In the rows, 128 means zero.
One turn moves each row of this set onto another row. After a few examples, where does it send each row asked below?
J640: [ 93 103 161 136 100 125 148  97 101 140 106 134 131 142 110 118 139 104
 100 126 126 160 141 204 138  72  99 135 104  79 125 129 137 126 127 127
 162 127]
J375: [103  93 144 139 108  97 131  98 147 158 135 131 138 151 103 155 158  75
 112  97 140 142 107 145 132 118 146  84 108 114 121 131 121 101 143 175
 146 107]
J159: [ 89 106 166 127 109 130 142  93 101 122  98 115 131 136 111 125 169 112
  86 117 134 159 143 193 128  79  95 139 112  95 127 130 147 132 130 126
 142 122]
J330: [148  91 116 105 123 156 139 103 132 146 138 135 152 121 108 129 159 124
 104  87 140 181 147 160 133  87 146 120 112  88 136 119 127 111  98 147
 149 128]
J243: [105 116 120 142 120 136 129 102 129 112 108 120 163 104 130 118 127 123
 107 126 104 135 136 184 143 123 120 102 123 102 135 116 113 158 102 128
 175 123]
J287: [ 99 118 127 158 112 104 154  97 121 169 120 126 159 141  83 154 151 119
 131 158 133 119 124 127 122 134 127  91 115 100 111 124 123 151 135 150
 149 119]
J510: [125 124 147 164 125 107 147 120 139 153 119 129 128 124  95 170 143 125
 129 158 135 104 131 140 133 124 125 116 107 115 110 151  99  93 145 164
 153 117]
J544: [118 114 114 142 137 136 119 108 117 122 119 126 171 108 139 129 134 124
 122 151 113 134 134 162 151 100 105  92 137 100 125 126 113 156 113 117
 168 120]
J665: [113 102 170 125 114 132 138 106 100 123 113 125 131 127 115 125 157 104
 100 132 148 164 147 196 116  74  87 122 119  93 126 131 127 113 129 114
 130 116]
J63: [143  82 120 115 105 147 129 114 125 151 150 137 155 122 132 149 169 113
  81 107 153 179 131 170 134  92 129 115 125  98 138 119 133 118 116 126
 138 133]
J683: [105 110 175 139 121 106 151  97 111 150 108 136 124 150  96 140 162  77
 139 117 148 143 138 130 115  96 129  81 120 123 117 135 122 113 126 166
 134 102]
J411: [115 114 130 164 133 134 138 118 125 178 111 125 140 128  93 167 147 126
 131 152 127 109 118 123 126 120 131  96 107 124 108 146 121 129 147 152
 151 112]
J828: [113 130 142 110 131 126 168 109 122 141 112 155 168 102 130 166 152 133
 113  97 115 130 139 164 137 103 100 144 139  89 132 162 124 128 103 132
 155 150]
J167: [122 129 137 140 116  98 163  99 132 154 133 128 148 121  65 162 145 117
 142 131 136 111 137 137 120 144 121 112 121 103 111 139  94 105 138 161
 138 129]
J958: [148  82 133 118 104 148 143 105 128 139 152 132 146 113 120 139 176 111
  84  92 131 169 155 175 134  97 144 113 118 103 135 116 128 124  99 144
 148 139]
J228: [135 115 122 150 133 139 115  89 136 131 115 114 159 120 118 118 124 117
 105 132 109 144 136 175 151 114 101 118 131 111 130 115 116 152 107 130
 191 129]
J511: [115 136 133  97 128 121 152 122 130 134 128 145 171  95 132 168 146 125
 113 115 128 118 131 173 151  97  91 140 141  88 125 162 111 113 126 128
 156 137]
J3: [126 148 149 104 121 138 172 116 124 139 116 160 159 114 110 162 145 131
 110 111 120 133 126 173 144  89 105 156 141  97 127 158 133 133 120 152
 158 138]
J322: [122  87 162 158 128 119 139 117 124 163 104 133 111 142 104 155 144  98
 143 138 144 139 140 134 101  99 129  88  92 121 127 144 124  92 133 152
 142 112]
J507: [111 103 142 150 108 124 133 121 138 176 118 132 110 142 108 160 149 101
 111 124 148 135 115 140 134 121 143  89  88 106 124 140 134  83 144 159
 139 103]

J167 turns into J683
J510 turns into J322
J3 turns into J640
Where do these go?
J63 turns into J511
J243 turns into J958

One turn moves each row of this set onto another row. After a few examples, where does it send each row asked below?
J574: [130 109 126 103 118 148 124 161 140 116 144 138 119 113 123 148 140 141
 138 135 137 156 113 135 153 131 131 136 108 158 116 128  97 103 125 106
  94 124 133 124 139 122 127 106 128 109 127 110 117 134  96 126 118 164
 121 127]
J877: [136 127 105 143 161 140  90 141 117 137 130 115 136 121 141 140 149  86
 137 135 113 127 113 104 158 135 124 112 156 124 113 141 116  95 117 114
 140 124 136 161 153 115 148 145 107 120 114 106 146 132  98 111 136 116
 126 132]
J131: [113 122 138 120 130 131 100 112 127  99 108 125 116 136 123 143 125 132
 135 156 127 136 157 140 112 123 161  81 125 120 124 140 117 123 113 140
 166 132 117 129  97 100 135 125 113 123 122  95 114 109 140 139 144 122
 108 154]
J424: [147 102 108 112 124 142 114 129 127 114 124  91 114 140 118 122 112 116
 127 118 127 126 116 127 133 116 130 102 125 116 139 122 145 127 104 127
 106 108 123 142 106 114 134 122 156 141 105 121  89 127 110 151 141 139
 157 123]
J939: [128 140 120 103 119 127 138 107 116  99 127 163 118 132 118 142 131 136
 124 160 115  81 153 116 118 124 168 124 118 128 119 129  83 136 133 126
 117 121 117 142 115 107 129 116 131 115 122 146 117 153 115 131  91 142
 121 129]
J338: [150 133 177 124 154 127 114  98 131 118 147 106 117 111 181 141 125 129
 100 153 144 112 119 103 121 139 142 121  95 119 113 134 111 106 131 140
 141 114 145 112 138 133 120 130 119 123 145 124 144 134 131 140 116 137
 110 137]
J478: [118  85 117 132 192 133 112 105 130 133 150 141 116 119 108 117 123 127
 130  87 125 129 124 108 127 124 117 119 117 124 123 120 118 152 126 132
 128 141 144 107 143 130 133 115 123 129 129 126 170 124 130 133 116 125
 140 134]
J757: [ 97 112 126 110 140 139 125 145 113 119 137 140 147 119 108 120 139 116
 136 120 139 122 114 122 164 158 162  92 120 114 106 126 136 125 145 114
 157 138 161 129 149 155 151 130 119 111 112 127 145 121 144 118 111 124
 154 142]
J236: [120 141 131 152 117 130 151 124 112 131 128 115 136 102 152 127 123 108
  95 160 119 118 141 121 143 115 137 130 122 132 126 115 142  95  95 140
 153  73 129 151 122 100 123 140 103 124 106 124 148  99 130 104 130 111
 139 136]
J727: [120 124 138 117 143 129 104 148 117 127 169 110 120 148 115 127 146 122
 100 102 129 114 106 144 141 133 108 131 101 160 125 120  73 125 123 158
 141  98 129 169 108  93 143 131 136 123 122 110 146 129 121 137 140 127
 131 132]
J670: [133 138 105 126 126 132 178 127 125 127 116 157 119 121  72 119 126 132
 130 119 134 128 126 119 133 122 128 120 124 123 131 120 111 138 117 126
 129 105 156 136 114 120  83  99 120 129 159 124 129 126 135 135 105 118
 141 128]
J318: [121 148 140 126 144 129 157 120 122 117 146 136 138 132 118 150 128  99
 119  98 120 107 125 138 145 140 114 174 116 125 121 144 130 151 122 139
 119 104 126 133 136  99 126 142 124 113 127 151 118 154 147 128 130 119
  95 117]
J750: [127 126 134 149 130 158 164 131 116 138 156 136 135 140 128 128 123 135
 111 132 131 104 128  99 139 121 164  85 113 154 127 118 148 152 129 123
 130 112 142 165 130 139 104 141 123 123 142 132 166 116 138 131 115 146
 142 131]
J395: [141 122 118 147 102 124 112 108 112 144 111 134  99 122 158 154 126 129
 133 139 121 136 136 116 139 102 132 162 127 118 136 118 137 125 133 116
 121 102 129 137  99 133 125 138 133 122  97  99 154 121  93 124 144 108
 105 152]
J482: [130 140 115 136 122 163 136 135 147 111 149 143  94 131 113 127 128 127
 143 144 134 138 130 140 107 107 134 115 102 105 129 134 138 122 150 137
 141 141 177 123 143 155 118 128 133 125 144 108 144 101 129 111 128  95
 117 125]
J57: [139 134 115 137 112 119 124 137 141 130 111 141 122 118 142 100 147 130
 119 108 145 127 126 165 102 150 117 160 119 115 147 131 107 129 150 142
 131 120 152 152 128 119 142 100 121 111 108 133 132 116 117 140 163 146
 134 114]
J180: [123  64 119 126 145 137  86 101 135 122 108 151 120 118  88 126 130 123
  76 117 112 135 120 129 124 133 150 118 118 127 126 125 112 140 157 134
 126 102 122 144 121 114 130 122 126 138 137 116 121 126 112 138 127 113
 122 126]
J357: [105 130 131 145 145 145 103 124 155 114 142 126 139  97 120 140 143 132
 134 125 156 113 121 111 127 150 177 121 140  82 101 110  90 135 112 129
 138 111 122 134 147  99 127 112 113 111 111 117 117 148 152 138 108 117
 119 133]
J887: [120 138 144 131  99 135 157 158 113 125 133  77 119 128 141 126 141 130
  75 114 144 124 126 129 126 131 134 121  77 115 124 130 125 109 123 138
 144 147 124 138 142 113 117 128 124 116  91 130 119 136 128 116 132 136
 141 126]
J906: [118 167 127 163 104 153 107 147 135 120 117 151  87 115 126 121 146 116
 139 114 122 142 122 130 132 135 132 152 127 121 133 147 103 102 127 110
 134 100 122 114 159 125 143 136 116 134 110 122 152 139 105 107 134 116
 103 132]
J516: [115 127 104 147 124 135  95 141 139 124 144 130 143 133 140 151 123 147
 110 125 116 147 148 131 147 135 130 117 127 124 142  90 118  98 138 131
 112 105 145 162 147 116 116 113 146  96  93 128 112 112 160 113 136 125
 147 143]
J332: [146 146 152 143 109 107 141 113 109 159 131 110  81 128 136 139 139 143
 112 153 112 127 140 105 141 113 122 117 112 137 106 110 107 145 154 142
 145 113 122 126 113 120 160 130 108 120 119 128 123 109 118 128 161 129
 128 128]
J122: [125 138 127 136 130 149 175 133 135 146 128 120 126 122 137 126  81  97
 104 122 112 137 130 121 153 120 143 139 139 115 137 129 102 116  99  88
 112 107 138 144 124 105 129 135 130 114 124 141 127 154 113 103 118 109
 110 130]
J684: [148 151 144 142 130 125 121  99 123 133 163 165 105 152 115 150 126 132
 104 114 132 114 137 146 118 119 115 105 137 106 125 138 104 104 117 123
 137 117 131 134 132  94 112 124 123 112 135 107 160 152 160 162 133 114
 114 133]
J146: [134 107 122 123 125 113 116 107 111 143 119 111 112 142 123 122 118  82
 107 102  98 110 114 114 135 122 123 135 147 123 108 130 110 120 104 139
 136  97 150 122 110 123 166 142 119 105 116 118 157 158 112 136 112 150
 117 125]
J848: [141 150 117 116 112 121 137 122 188 128 145 146 113 127 110 112 154 132
 126 139 114 131 150 151 133 136 156 119 102 106 111 119 122 135 117 107
 131 136 155 126 134 135 121 124 111 143 111 109 104 129 110  99 120 136
 124 137]
J847: [112 138 114 147 124 152 139 135 123  99 144 129 165 137 141 147 129 124
 106 119 127 108 110 121 135 125 137  89 114 141 112  99 114 138 115 138
 123 121  93 151 126 158 127 131  95 103 117 102 110 118 142 123 107 117
 129 155]
J379: [140 106 132 143 136 143  94 137 115 122 146 124 101 132 117 133 135 146
 139 120 109 115 131 106 102 123 138 107  99 134 133 107 136 128 145 145
 146 106 142 123 104 153 115 118 123 152 128 138 131 119 131 120 126 115
 112 189]
J523: [129 119 121 144 133 155 104 158 136 167 134 125 155 134 135 131 136 109
 117 154 144 132 120 139 122 134 116 128 128  97 117 164 110 122 139 133
 191 109 112 139 146 119 147 119 119 144 107 112 142 130 133 125 120 127
 127 113]
J831: [114 159 161 132 141 151 149  95 111 121 134 142 139 128 132 124 125 116
 130 149 144 105 121 145 123 136 146 111 135  89 142 140 110 119 143 127
 126 123 128 136 150 114 168 121 133 158 106 117 150 105 116 151 123 130
 145 116]

J146 turns into J379
J750 turns into J877
Where do these go?
J574 turns into J684
J847 turns into J523
J57 turns into J939

One turn moves each row of this set onto another row. After a few examples, where does it send each row asked below?
J312: [120 141 142 152 153 132 141 121 154 114 112 114 136]
J76: [100 133 129 143  91 126 121 103 100 107 135 140 111]
J788: [109 128 128 131 102 157 107 121 133 129 116 123  95]
J949: [131 125 132 127 101 135 144 128  89 131 172 122 127]
J194: [129 124 125 141 159 106 111 102 113 130 120 140 119]
J184: [107 129 127 127 104 155 105 123 129 129 119 120  95]
J17: [121 123 126 151 127 119 143 101 165 107 118 116 142]
J393: [125 112 108 146 103 129 159 118 155 122 134 121 155]
J520: [162 108 123 151 137 115 119 131 131 102 125 128 131]
J509: [125 127 138 126 124 144 152 146 118 128 170 134 146]
J369: [150 122 134 162 144 119 113 128 125  98 120 133 130]
J429: [111 131 125 157 150 102 144 105 142 117 112 114 129]
J897: [ 97 144 139 140 112 132 121 112  90 113 132 142 110]
J766: [135  91 120 122  95 149 112 132 121 134 153 132 109]
J705: [122 133 127 159 149 105 140 117 140 108 112 116 135]
J595: [151 103 104 140 130  99 124  95 130 117 129 128 122]
J712: [118 116 126 130 100 160 111 142 120 141 134 127  93]
J501: [113 117 125 127  95 158 116 136 126 142 136 126  92]
J24: [123 144 146 144 144 142 145 141 144 132 131 121 146]
J93: [136 104 114 150 124 101 119  90 131 109 124 138 126]
J449: [132 100 122 118 112 144 112 133 108 152 152 134 100]
J397: [110 125 127 131 102 162 101 124 135 125 117 122  93]
J994: [117 125 126 110 125 134 156 120 113 143 171 132 141]
J621: [126 134 130 149 149 143 153 155 139 128 132 123 154]
J477: [119 114 120 129  91 157 112 137 128 138 139 127  95]
J768: [129 121 127 124 101 135 145 130  92 126 174 122 129]
J258: [140 107 130 126 116 155 113 151 114 134 147 132 103]
J986: [118 127 122 160 140 100 142 105 145 108 112 115 134]
J866: [127 110 124 126  97 134 158 125 122 125 172 128 150]
J148: [125 116 124 145 102 126 151 109 163 120 140 120 157]
J923: [103 134 123 123 135 120 149 101 141 158 138 117 137]
J593: [107 130 114 129 144 122 157 114 129 156 134 124 138]
J596: [110 136 138 153  95 137 118 125  99  97 133 138 114]
J765: [145 120 126 139 165 111 120 120 112 131 122 130 117]
J102: [104 133 126 136 146 118 143  91 151 136 117 117 129]
J417: [128 120 129 123 107 140 147 133  87 125 172 123 130]

J477 turns into J501
J17 turns into J102
J397 turns into J788
Where do these go?
J24 turns into J148
J194 turns into J369
J593 turns into J621
J766 turns into J449
J866 turns into J994
J596 turns into J76
J595 turns into J765
J986 turns into J429

One turn moves each row of this set onto another row. After a few examples, where does it send each row asked below?
J912: [157 146 116 136 154 136 128 161 112 139 150 114 128 114  84 130 102 113
 131 151 116 162 142  83 127 119 141 121 124 158 173 109 118 143  81 114
 147 124 122]
J43: [137 167 105 117 142 121 130 152 126 142 146 112 126 118 106 128 101 105
 104 117 105 158 137 101 128 117 119 105 117 170 147  91 123 130  77 142
 155 108 104]
J283: [112 181 170 124 149 148 111  92 135 160 127  94  66 130 130 139  87 155
 129 159  77 126 154  98 132 113 110 127  98 156 156 132 124 134 119 132
 132 163 114]
J794: [105 152 110 134 144 130 162 129 115 159 132 121 136 115 107 152 113 127
 100 150 116 137 134 126 120  96 140  92  86 155 161  98 114 139  79 122
 164 142 136]
J685: [143 194 146 111 167 142 143 140 159 124 138  91 111 148 104 154 103 137
 101 122  82 112 113 124 128 143 119 118 117 166 118 123 115 137 118 114
 133 161 153]
J990: [ 96 186 134 137 143 110  94 111 152 139 118  68  96 149 128 158 100 117
 153 147  96 131 132 109 130 106 139 132 110 161 176 141 124 113 111 127
 109 158 138]
J810: [131 154 140 129 158 104 130 104 114 121 146  82 103 114 124 178 116 118
 143 128 107 112 126 120  91 104 145 106 125 166 125 112 146 155 137  99
 129 156 124]
J302: [132 161 138 148 128 126 136 126 107 142 133  99 151 121 120 156  90  95
 118 126 111 133 153 103 140  99  97  93  95 173 143  84 106 122 105 136
 138 128 139]
J152: [118 191 150 142 152 132 118 124 139 153 123  86  88 154 120 185 101 120
 110 155 127 118 140 111  96  91 131 127  99 151 176 131 108 120 137 136
 105 155 128]
J14: [144 147 127 138 148 146 128 137 100 148 125  98 143 115  98 143  91 110
 150 154 116 141 135 100 136 105 158 108 107 165 178 119 104 150  77 107
 141 128 144]
J114: [151 158 146  97 147 133 108 131 148  96 143 129 129 105  93 165 124 152
 134 114 104 128 137 116 152 103 116 120 137 143 164 114 111 137 134  98
 156 149 135]
J697: [105 191 159 116 171 153 102  98 115 159 125 108  66 122 139 164 104 152
 133 167  93 121 162 102 127 107 112 116 117 167 161 133 114 129 119 129
 136 160 110]
J591: [161 157 140  95 152 125 101 130 156 103 151  99 111 119 108 156 114 144
 109 105  98 148 134 126 126  85 132 152 100 134 156 101 134 158 113 118
 151 142 129]
J881: [139 158 121 141 132 111 138 133 113 147 139 116 146 119  92 157  94 103
 122 129 115 157 151  87 135 114 117  90 122 149 143  92 118 125 104 130
 162 114 118]
J793: [ 80 201 129 119 158 135 122 123 150 153 124 104  83 137  94 165 116 122
 140 147 114 115 135 127 120  94 128 105 115 170 183 152 128 123 121 103
 114 148 120]
J858: [136 185 135  98 183 124 127 144 121  99 123 103 126 151 126 144 109 130
 151 154 106 118 121 108 122 154 110 118 114 160 156 119 109 123 113 104
 135 183 131]
J45: [ 94 199 124 108 145 137 117 101 143 139 106  84  84 114 107 148 105 116
 129 137 117 120 135  97  95 113 126 119 112 170 179 130  95 120 136 135
 111 157 152]
J60: [113 179 159 111 168 153  97  99 126 171 120  96  69 105 140 155  92 149
 127 165  88 124 143 102 109 107 129 130 108 159 152 120 109 135 126 138
 126 159 119]
J850: [100 203 141 146 139 128 118 107 167 144 134  74  81 148 115 139 115 134
 115 144 105 119 131 100 102 109 117  98 107 171 190 119 123 126 119 121
 126 178 124]
J308: [137 154 136  87 161 119  94 129 151 108 148 122 137  98 117 176 116 133
 121 115 100 143 129 127 123  91 121 138 119 144 151  89 116 142 129 109
 156 151 135]
J368: [138 157 119 149 150 130 120 167 124 132 170 124 132 112 105 137 114 115
 111 135 109 155 137  89 140 115 114 124 142 179 152  96 118 128  87 124
 139 128 132]
J635: [127 156 132 168 151 149 125 155 115 123 169 108 131 131 131 143 125 127
 111 144 106 133 138 103 137  96 127 119 123 190 162 110 115 141  65 121
 137 145 148]
J824: [128 140 102 139 145 113 145 139 121 150 151 127 133 114  88 153 106 124
 105 144 110 165 139  99 120 109 144 114 116 146 156 102 120 142  80 122
 165 133 136]
J552: [110 183 130  99 201 111 127 113 122 124 157  99 111 139 116 164 105 115
 144 148 101 143 139 117  87 108 118 120 100 173 155 105 132 169 104  84
 142 177 130]
J205: [100 178 150 121 154 152 112  91 129 156 123  98  63  98 135 138 104 159
 131 160  88 118 148 100 127 115 115 123 106 155 156 122 116 126 133 137
 132 170 125]
J546: [124 172 118 114 137 151 131 147 116 129 133 106 128 105 119 108 108 100
 116 113 103 136 128 103 125  98 113 103  97 193 159 108 116 137  63 130
 135 120 113]
J157: [172 176 153  86 169 129 106 136 148 108 144 111 123 137 104 161 109 142
 117 126 115 143 144 125 128  96 121 120 102 128 180  90 123 150 106 104
 169 150 101]
J974: [162 167 151 100 155 132 110 130 137 100 152 108 115 103  94 146 127 137
 137 114 119 129 148 121 133  98 109 105 118 143 178  86 130 146 135  99
 157 150 102]
J943: [ 95 175 153 112 157 141  99  94 133 153 114 112  74 122 144 150  97 154
 137 160  76 121 136 104 129 109 118 134 110 157 150 144 115 125 113 133
 129 163 111]
J339: [141 188 122 106 160 137 147 111 126 114 130  71  79 133 100 150 119 127
 132 113 117 105 154 134 124 127 140 104 113 155 128 121 141 143 121 124
 136 132 141]

J283 turns into J697
J45 turns into J990
J339 turns into J858
Where do these go?
J157 turns into J974
J43 turns into J912
J302 turns into J635

